Where one turn sends some rows of the set: a few examples, then the rows asked
z387: [ 21  66 -26 -20  24 -41  40 -38  24 -10  -9 -12]
z653: [ 30  43 -10  -9  37 -32  21 -11  16  34  -2 -22]
z263: [ 24  28 -20 -27 -15 -56   0  19  12  -7  -3  12]
z911: [ -2  38  12  -4 -22  10 -52 -16  39  31 -13 -11]
z678: [-14  57   9  -8 -31 -29 -34 -44  69   1  -7 -28]
z72: [-29  43 -10 -35 -31 -19  30 -18  52 -53 -12 -10]
z548: [-13  49  -6 -14  33 -14  53 -45  12 -26  -5 -10]
z912: [ -6  66 -47  -3 -33  13  16 -20  40 -34  -8 -17]
z503: [  7  36  -9 -21 -64 -10  29 -32  19 -17  -9 -17]
z3: [-21  21 -18   8   7  19   7   8 -13 -18   2   7]
z934: [-21  54  -8  -7  21   1 -20  31   3 -37  -8   3]
z516: [-17  46   2 -12 -22 -25 -46 -54  35 -16  -2 -30]
z752: [-22  44  -2 -25   6 -12 -66  -5  57  -1 -10  -9]
z898: [ -7  22  26 -16  43 -28  42  -9  31  23  -4 -19]
z30: [-22  34   9  -1  -8  -8  36  29  66   8  -3  18]
z112: [-27  16  34 -31 -16 -14 -49 -17  33   4 -12 -12]
z547: [-22  28  50 -16 -17 -10  19  27  30  -4  -7  11]
z355: [ 36  60  -4  -5 -23 -19  -9  29  13  18 -10   5]
z747: [-34  49  16   4 -25  -1 -33 -53  50  -5  -3 -29]
z264: [  4  54   4 -10  10 -23  65 -42  40   7 -10  -6]
z881: [ -9  38 -11  -9  65 -18  14 -10  17   0   1 -22]

z72 turns into z503
z747 turns into z678
z934 turns into z547
And these:
z548 turns into z264
z898 turns into z653
z112 turns into z911
z30 turns into z263

